Rows are one point carried round by a steady rotation, each followed by how many steps it has turned.
The counts run from 0 to 149.
[ -2  13 -12 -31 -19   9  20  -4 -30  -7  29 -26  31 -24   5 -43   3  30
 -11  12 -20  40 -11 -10  24 -27 -32  17 -14 -15   0  50  12   4  -3  17
  -4 -16 -39 -17   5   2 -17  27 -21 -24 -35  -6 -25   0  24  38  22 -20
 -13  -1  -6  34  39  -1   6  -2]	4
[ -2  10 -28   6   3 -14  12   5 -33 -26  17  12   1 -27  -4 -24  -9  37
  11  32   3   9  -9  -1  -8 -15 -20 -26 -18 -21  -3  16  26  -8 -22  14
 -12  16 -62 -13 -28 -15  -4  39  16  14 -13  11 -19  20  26   4  22  18
  15 -34  21  21  36  -1  29 -12]	1
[ 19  37  43  -9 -13 -10 -17   3 -10  -7  -2  15   6  -9  13   2   0  14
  34  13 -26   7 -51  -6  -5 -21  11 -22  14  15 -18  38 -14 -21  60 -57
 -11  -8  24  -6 -11 -28  -4  -7 -29   2   6  10  12  22 -13   5  41 -22
 -16  17  29  20  16  20  -7   0]	38
[ -4   7  12  13   0   9 -24 -18  -5 -20 -26  27 -16  19  13  13  18 -48
 -30  -6  -4 -19   9 -17  -5  33  -6  -4  -3  -8  -8 -17 -19   7   6 -17
  11   8  23 -18  44  17  11 -22   5 -22  25  -6   5 -10 -42 -13  -8  -1
   3  36 -27  19 -50  38 -46   6]	112
[-33  28 -15   6  16  -3 -18 -18 -19 -38 -23  32  -3 -15 -13 -14  -8  31
   3  34  25 -30 -24   3 -24  -7 -18 -36  22   2   9  13  31 -27 -20 -11
  -2   2 -35 -11   7  21  10  28   9   2 -27  14   5  -1  35   9  -1  35
   7 -41   2  29  43   7  25   6]	69
[  7  17 -30 -13   7   2  20  -2 -34   8  28  -1 -36 -15  26 -33  -1  35
 -21  27 -20  16 -10  21   9 -31 -38 -11  -3   0   4  15  18  21 -19  29
 -25  10 -69 -13 -10  41  -6  26  10 -17 -16   1 -24  -3  46   3   4  33
 -20  -9   2   7  11   3  37   3]	5
[  0  11 -12 -34   6  13  19 -18 -10   5  18 -14   0   4   1 -27  15  21
  24  22 -20   1 -37   2   2 -23  -5  -9  25  17  15  29  20 -13   5 -19
 -37  -6 -23 -37   7  15 -14  22 -25 -13 -39  17 -27   9  22  30  -7  11
 -47 -25  24  19  50  -2  20   6]	8
[  5   3   2  10   4  14  -4 -14   0 -15 -49  31   6 -12   7  24  11  -7
   6  -7  18 -10  -9   2  -7  31  25 -48 -14 -10 -17  -2  13   3 -46 -21
 -12 -12 -10 -24   2  -5  -8  15  18 -55  46  26   5  23 -24 -33 -15   3
  -1 -15  10  12 -34  34 -39   1]	127
[ -7  -1  -5 -22   0 -13 -23  21 -22  -9  48 -22  33 -20   6 -24  21  32
   3  11 -54  27 -13 -14  10 -43 -22   5 -13  -1  11  16 -20   3  33  -5
  -3  28 -18   7  -8 -37  -6  -7 -13  28 -32 -22 -19  -3  27  15  36  -5
 -15  18   6  25  42   3  20  -3]	91
[  7  35  32 -15 -29  24  -4 -10   5  14 -20  18  -1 -23  22 -12  -3 -12
  -1 -14  -6   8 -21 -12  17  24   3  -5  18   8  -5  28  14   0  -4 -31
 -18 -50   2 -18  22  13 -31  11 -10 -53  14  27  11  -3 -32  -9  15 -25
 -16  25  -9  15 -17  25 -48  12]	124
[ 23 -13  -9 -22 -31  23  35  -1  12  25 -15 -14  24 -14  11  -3  11  10
  15 -30   3  44  -3  -2  24  22  -4  -6 -18  -9  -6  23  36  27 -28 -17
 -47  -9 -12 -25   8   9 -41  24   9 -78  24  22 -37  16 -18 -17 -20 -19
 -12   2  -5  21 -12   7 -27  -1]	135
[-14   4  26 -39   0  38  -7 -14   7   5 -19 -24  69 -23   7 -17  28  22
  20  -9  -8  25 -21  -6  16 -12   5 -20  22  20  19  31  12  -8 -26 -28
 -28  11  -3   8  24 -33 -24   7 -12 -36 -24  15  -7  -5  15   6  32 -26
   1  -4   2  38  37  -7 -22   5]	79
[ 11  -2 -30  30   4  -8  -3 -12 -11 -34   0  27 -48   5 -12   4 -31   0
   9  26  26 -11  -7  12   1  18 -23 -26  -3 -39 -23  -2  45 -19  15  -1
  -9  13 -43 -37 -13  46  13  14  24  -8   9  11 -26   1   0  -2 -24  38
  16 -34  31  15  13  24  20  -4]	58
[-15   5 -22   6  19  13 -30  -2  -1  -5   5   5   3   0   1  -4  14  32
  -3  13 -10 -14 -11  12 -17 -41 -20 -28  31   5  25 -15  19 -16  21  -7
 -17  63  -8  18  -7  12  15 -21  -5  11 -39 -32  -3 -25  48   1  12  44
   3  -9  13  29  36  -3  25  10]	20
[ -4   0 -20   1 -12  25  12 -11  12  15  -2   6  10   0  11 -15   5 -29
 -31 -20  23  15  14 -10  21  20 -11  11 -15 -15   7 -10  30  22 -38   4
 -15  -9 -25 -26  35  57  -6   1  11 -69  13   2 -20 -21 -15 -26  -1  -3
  10  17 -36  17 -25  17 -44  12]	63
[ 15  15 -45  23  -5  10   1  -4 -21 -22  17  15 -31   3   9 -10 -24  -4
 -27  20  13   6  18   8   7   0 -36 -19 -13 -29   6   0  38   4 -22  28
  -4   3 -59  -9   1  59  12   3  31 -19  -4  -7  -2 -26  12 -14  -3  38
  14 -14 -29  25  -3  23  16  19]	62
[  3 -45 -48 -19  24  22  24 -12  12   9 -26 -27  17  14 -11  21  24   1
   0 -36   8  19  16  10 -11  22 -15   0  -5 -12   9  -8  31   8 -33  -1
 -33  37 -15 -27  21   8 -21   1  12 -33  25 -17 -59   8  -6 -17 -44   9
  -1  -8   9  27   7   3 -19 -15]	146
[  1 -42 -28 -22  21  35  -8  -7  26  13 -20 -36  35  12   3  11  35  -7
  -2 -34   3  33   3   4  -6   6 -14   5  21  17  18 -14  23   1   1 -24
 -40  45  13 -12  38   7  -6 -28 -15 -29   8 -14 -36 -14  -1  -4 -41  -1
 -16  13   7  34   0   5 -15  -7]	18
[ -5 -10 -10  -9   8  46  -5  -1  25  28 -43   0  40 -11  10   7  37  12
  -6 -37  14  17  -3  24  -8 -14  11 -46  11  15  24 -22  17   2 -40  -9
 -41  26 -17  20  25  -8 -29   4  26 -68  23   4  -5   1  13 -27 -10  21
   3 -15   2  32  -6  11 -22   3]	78
[-30 -13  -3 -19   6  19  -4 -17   9 -25 -49  -9  61 -19  -6 -19  19 -18
 -11   4  23  14   7 -24   9  25   3  -6 -11  -1   4  20  15  -4 -60  -5
   3  -7  12 -20  34  -8  -9   9  15 -34   3  21 -11  -1 -15   4   0 -18
  25  -8 -21  44  12  17 -33 -14]	71
[ -1  10   3 -18   3 -22  17  -5 -28 -13  13 -17  24 -10 -12 -46   1  24
  -2  35 -31   8 -27 -12  16 -14  -5   7  -8 -17  20  45  -3   1 -26  -7
   9 -24 -24 -46  10  -1  -2  43 -22  -9 -44  21 -14   4   7  18  21 -17
 -12 -16  -9  16  54   8  10  14]	140
[-15  27  12 -21 -29  22  19 -24   0  16  14 -24  16   8  17 -34  -3  -7
 -11   6   5  24 -12 -14  30  18 -20  31   6   5   6  40  29 -10   1 -18
 -24 -35  -9 -27  39  38 -15   7 -17 -38 -34  24  -3 -23  -5  24   9 -17
  -9   2 -20  32  17  15 -18   7]	64
[-34  15  22 -28   5  -3 -36 -17 -12  -9   6 -16  20  -4  14 -29  22  11
 -15  39 -41  -7 -21 -14  -2 -34 -17  10  18  21  17  15 -17 -15  14 -27
   6  22  16  -4  26   1  11 -27 -43  15 -42 -29   9 -18  33  27  29  -4
 -22  22  -8  32  38   8  14  13]	23
[ 51  17  -9  25 -19   4  12  24 -16  16   8  33 -61  -4  11  26 -20   4
 -12  -7   0   5 -10  20   0  -1 -16 -30  -3 -15 -20 -23  22   5  37  -1
 -32  28 -35  -7 -37  19  10   6  17 -10  36 -10 -10  18 -14 -28 -16  30
 -15  10  35  -1 -33  27   7   6]	47
[  6  63  33 -11 -24   0   6 -21 -15 -10  -8  14 -19 -26   6 -13 -16  21
  17  32 -15   9 -31   4   8  14   1 -17  11  14 -18  51  12 -20  18 -26
 -14 -36 -16 -21 -14   4 -11  23 -16  -2 -10  37  11  16   2   3  26  -7
  -7   2  29   7  19  16   5   4]	125
[ -9  -9  20 -25  -9  11 -46  -5  17 -17 -24 -20  45 -12  -6   8  10   6
  12  -4 -15  25   0 -28   1 -11  -6  -4  -3   5 -17  15 -14 -17  41 -42
   4  32  30   4  25 -52  -6 -30 -18  12  11  -2  -9   5  -9  12  24 -18
   8  35  16  59   6   6  -7 -15]	30
[ -2  25  24  17 -17   4 -45  -6 -10 -19  17  22 -17  29   0 -12 -12  -6
  -7  39 -21  -3 -31 -19   4  -9  -5   1   8  -7  -7  11 -22 -28  57 -37
  16  17   4  -8  20  13  24 -13 -26  16 -37  -5  17 -13  -3   9  46   1
  -3   9  -6  35  27  29 -11  34]	110
[ -1  55  29  14 -27 -16 -24 -22  -9 -39 -13  28 -47  -1   2 -16 -21 -13
 -10  45  -4 -11 -23 -12  -2  -1 -26 -10   7   9 -25  19  12 -31  51 -16
   1 -12  -1 -26 -13  18  24  -5 -16  33  17   8  12   7  11  13   0  10
 -15  18  -1  29 -10  16  20  -4]	114
[  5 -21  12 -27  12 -16 -10 -16  -1 -13  -2  -9  26  24 -16   0  16   4
  16   4 -36  -7 -27 -17   0   0   3   7   8   2   3  20 -21  -5  42 -71
 -11  30  28 -29  16 -28  -6 -10 -34   7 -21  -3 -40  14 -20   1  16 -23
 -15  11  35  14  34  12 -18  -3]	98
[-24   9  11 -15  -4  18  -2 -33   9 -17 -23  -6  35  -8 -12  -8  12  11
  20  12  21  -7 -34 -10   3  11  -8  -5  26  11 -15  48  39 -30 -13 -45
 -23 -25   4 -33  24  18  -9  16 -26 -26 -22  28   4  -2   7  22  17 -13
  -5 -22  -1  34  51  -2  -2  -6]	68
[ 19  39  27  23   7 -19 -29   5 -21 -21  -7  47 -38  -9   8  14 -12  22
   3  32 -28 -27 -33   8 -19 -18   7 -64  -2 -14 -11 -22  -5 -21  34 -25
  -2  30 -12  -1 -23 -13  21  -5   6  14   6  -5  15  22   5 -24  19  21
 -18  -7  23  -5  -6  29   6  21]	39
